Look-ups in named tables: a row name and a column name give one cell, copied from the table.

Table gat
        kired  lofomu  kek  vani
ganebo    231     193  161   106
barez     232     160  173   119
kado      203     197  161    36
zes       231     184  168    73
simu      252     168  172   124

What is the vani of barez in gat? 119
What is the lofomu of barez in gat? 160
What is the vani of ganebo in gat? 106
What is the lofomu of kado in gat? 197
What is the kired of barez in gat? 232
What is the kek of kado in gat? 161
What is the kired of ganebo in gat? 231
What is the kek of barez in gat? 173
What is the lofomu of simu in gat? 168
What is the kired of simu in gat? 252
What is the kired of kado in gat? 203
What is the vani of kado in gat? 36
What is the vani of simu in gat? 124
What is the kek of simu in gat? 172
What is the kired of zes in gat? 231
What is the kek of zes in gat? 168
What is the vani of zes in gat? 73
What is the lofomu of zes in gat? 184
What is the kek of ganebo in gat? 161
Which row has the largest kired? simu

sumuto =
,gam,fofub,nomifed,regidan,gazonal,niv,penuv,dorako
dip,109,108,80,168,86,80,70,154
siko,69,129,80,178,116,123,79,150
zomug,87,142,51,166,141,111,76,97
bot,100,106,9,40,162,203,37,97
sanod,110,92,63,49,119,55,85,84
zives,69,97,154,168,77,96,182,133
direp,98,134,61,111,129,118,72,79
digi,93,85,85,76,111,138,98,135
ruz,51,111,124,172,70,107,112,170
kuveb,69,103,60,64,121,120,73,120
lil,38,109,135,69,81,49,77,157

What is the regidan of zomug in sumuto? 166
What is the dorako of siko in sumuto? 150
What is the nomifed of zives in sumuto? 154
What is the dorako of lil in sumuto? 157
What is the regidan of ruz in sumuto? 172
What is the regidan of dip in sumuto? 168
What is the penuv of bot in sumuto? 37
What is the gam of lil in sumuto? 38
What is the penuv of dip in sumuto? 70
What is the gam of bot in sumuto? 100
What is the gazonal of zives in sumuto? 77
What is the regidan of direp in sumuto? 111
What is the penuv of lil in sumuto? 77
What is the gazonal of dip in sumuto? 86
What is the penuv of kuveb in sumuto? 73
What is the niv of lil in sumuto? 49
What is the nomifed of dip in sumuto? 80
What is the fofub of sanod in sumuto? 92
What is the gazonal of siko in sumuto? 116
Which row has the largest fofub? zomug

pega
         senoni  fon  lek  dafuzu  sepo  foril  lopa
ror         247   43  246     241   228    196   122
gep          65  115  170     114   211     28   113
kora        153  141  149     156   129    130   143
fim         155  142   96     117   135    136   134
guf         138  141  115     141   129    119   155
tuvifer      83  107  190     105   237     49   135
kome        157  195   98     156    44    167   119

What is the lek of guf in pega?
115
What is the foril of fim in pega?
136
What is the lopa of ror in pega?
122
What is the fon of kome in pega?
195
What is the sepo of fim in pega?
135
What is the senoni of fim in pega?
155
What is the foril of guf in pega?
119
What is the fon of gep in pega?
115
What is the fon of kora in pega?
141
What is the lopa of fim in pega?
134
What is the lek of fim in pega?
96
What is the senoni of guf in pega?
138
What is the lek of tuvifer in pega?
190
What is the dafuzu of kora in pega?
156
What is the dafuzu of ror in pega?
241

zeru:
        sopuzo  pelitev  gilis  lof  kesote  favob  dodeper  detofo  tif  sir
vulis      4.9      1.7    0.8  1.4     1.0    1.9      1.7     5.0  1.8  3.1
mopa       1.1      2.7    1.2  2.1     1.2    0.8      3.2     1.8  2.2  2.9
sol        1.0      1.1    0.8  2.3     1.1    0.7      1.8     1.5  5.7  1.1
bonoku     1.8      1.7    3.3  2.3     2.2    1.2      1.4     1.8  0.8  0.9
sar        1.8      1.2    0.8  1.3     0.7    2.0      2.0     3.9  9.6  3.6

pelitev of mopa is 2.7
lof of bonoku is 2.3
sopuzo of sar is 1.8
kesote of mopa is 1.2
favob of vulis is 1.9
detofo of vulis is 5.0
detofo of sol is 1.5
pelitev of bonoku is 1.7
sir of sol is 1.1
lof of sar is 1.3
detofo of bonoku is 1.8
tif of bonoku is 0.8
kesote of sar is 0.7
tif of sol is 5.7
dodeper of sar is 2.0
tif of mopa is 2.2
sopuzo of mopa is 1.1
dodeper of vulis is 1.7
Row with the largest sopuzo: vulis

zene
|  | tup | bis | mab | ziv |
|---|---|---|---|---|
| fifar | 106 | 123 | 40 | 74 |
| vonetu | 105 | 113 | 138 | 125 |
| met | 138 | 128 | 108 | 34 |
| relik | 137 | 138 | 192 | 57 |
| vob | 112 | 113 | 56 | 104 |

met, mab => 108
met, bis => 128
fifar, bis => 123
relik, bis => 138
relik, mab => 192
fifar, mab => 40
met, tup => 138
met, ziv => 34
vonetu, ziv => 125
vob, mab => 56
fifar, ziv => 74
vonetu, mab => 138
vob, ziv => 104
vonetu, bis => 113
relik, tup => 137
vob, tup => 112
relik, ziv => 57
vonetu, tup => 105
Which row has the largest mab? relik

dukir:
        dadag  gobof  saleru  zubot
regeto   3742   3061    5170   6006
gemon    3746   3761    4992    675
dobiv    3615   4389    2187   7581
venile   3781   3123    8046   3716

What is the zubot of regeto in dukir?
6006
What is the saleru of venile in dukir?
8046
What is the saleru of dobiv in dukir?
2187
What is the gobof of regeto in dukir?
3061
What is the gobof of dobiv in dukir?
4389
What is the zubot of venile in dukir?
3716
What is the zubot of dobiv in dukir?
7581
What is the dadag of dobiv in dukir?
3615
What is the dadag of gemon in dukir?
3746
What is the gobof of gemon in dukir?
3761

kol
|  | lafasu | tobofa | nur | tozepel | guge |
|---|---|---|---|---|---|
| gisove | 198 | 151 | 140 | 5 | 132 |
| geneko | 169 | 80 | 102 | 128 | 88 |
| kidone | 141 | 147 | 107 | 115 | 84 |
| fosi | 159 | 147 | 111 | 155 | 39 |
| sofumov | 113 | 98 | 116 | 59 | 90 |
| fim | 104 | 73 | 117 | 154 | 208 |
| bon | 101 | 141 | 61 | 132 | 76 |

tobofa of gisove is 151
tobofa of bon is 141
tozepel of bon is 132
tobofa of sofumov is 98
tozepel of sofumov is 59
tozepel of fim is 154
guge of fim is 208
nur of geneko is 102
guge of bon is 76
lafasu of fim is 104
tozepel of geneko is 128
nur of bon is 61

reb =
,lerov,debi,riniza
vol,-56682,62898,-5106
sifizal,-125,-7418,-72408
basusu,-24628,5595,84671
sovonin,27446,47240,92450
vip,7931,-48549,35197
medifit,59309,-22028,308
dabonat,-60667,52426,22574
guved,-42760,58437,50821
mesopu,-36124,57441,69640
togeli,51497,70608,65360
segafid,-28279,72293,-9027

What is the riniza of vip in reb?
35197
What is the riniza of mesopu in reb?
69640
What is the riniza of sovonin in reb?
92450
What is the lerov of medifit in reb?
59309
What is the lerov of vip in reb?
7931
What is the lerov of mesopu in reb?
-36124
What is the debi of mesopu in reb?
57441
What is the lerov of togeli in reb?
51497
What is the riniza of segafid in reb?
-9027
What is the debi of vip in reb?
-48549
Which row has the largest debi? segafid

mol:
	vel	sefil	munulan	zik
gavar	171	159	137	218
depeva	179	123	47	182
zegit	169	175	134	86
nugab	229	142	62	206
vepoz	62	142	175	136
fesi	207	166	60	233
govozuz	183	150	118	217
gilaka	98	145	168	85
fen	199	128	178	149
peresag	55	115	181	125
fev	77	129	200	88

nugab, zik: 206
gilaka, zik: 85
zegit, vel: 169
nugab, vel: 229
fesi, zik: 233
peresag, munulan: 181
fesi, munulan: 60
zegit, sefil: 175
zegit, munulan: 134
gilaka, munulan: 168
depeva, zik: 182
govozuz, sefil: 150
gilaka, vel: 98
nugab, sefil: 142
vepoz, vel: 62
govozuz, munulan: 118
peresag, vel: 55
fesi, sefil: 166
Which row has the largest munulan? fev

Table kapa
fields: nimovov, motupo, tebi, vur, beveno, sudisa, lan, nonid, zemet
vov: [16242, -23054, 30230, 3870, 4075, -3690, -9335, -17861, 12584]
soruf: [-59017, 49040, -66583, 7599, 14664, 36326, 6584, 20073, 19333]
vasedis: [69667, -77319, 91616, 60165, -74068, 19993, -73023, -51006, -53097]
lakegab: [-35776, 53856, -69217, -33338, -25559, -42836, 16268, 32805, -64452]
bufatum: [49850, -45082, 63155, 70045, -56830, 37014, -62702, -47941, -46303]
zalov: [16131, -24249, 29805, -8693, 16301, -10803, -2233, -15368, 26732]
miv: [-6040, 21036, -30233, -35982, -15101, -48421, 9320, 14643, -39464]
linabus: [-5958, -14468, 3638, -56970, -15322, -54464, 9204, 17794, -10847]
nanuf: [-45455, 49451, -50237, 16697, 38513, 33926, 13736, 1031, 47304]
zezur: [-53434, 50646, -68892, 599, 4254, 20182, 6652, 22689, -3401]
lem: [10536, -7652, 10643, -29973, 3179, -29316, 12716, -416, 10835]
sirame: [-41562, 44395, -45872, 12358, 35407, 30340, 14554, 2664, 46059]

nonid of lem = -416
zemet of vov = 12584
tebi of miv = -30233
nonid of lakegab = 32805
lan of zezur = 6652
nimovov of lakegab = -35776
zemet of sirame = 46059
nimovov of vasedis = 69667
beveno of sirame = 35407
motupo of linabus = -14468
vur of lakegab = -33338
lan of vasedis = -73023
beveno of nanuf = 38513
vur of soruf = 7599
Which row has the largest zemet? nanuf

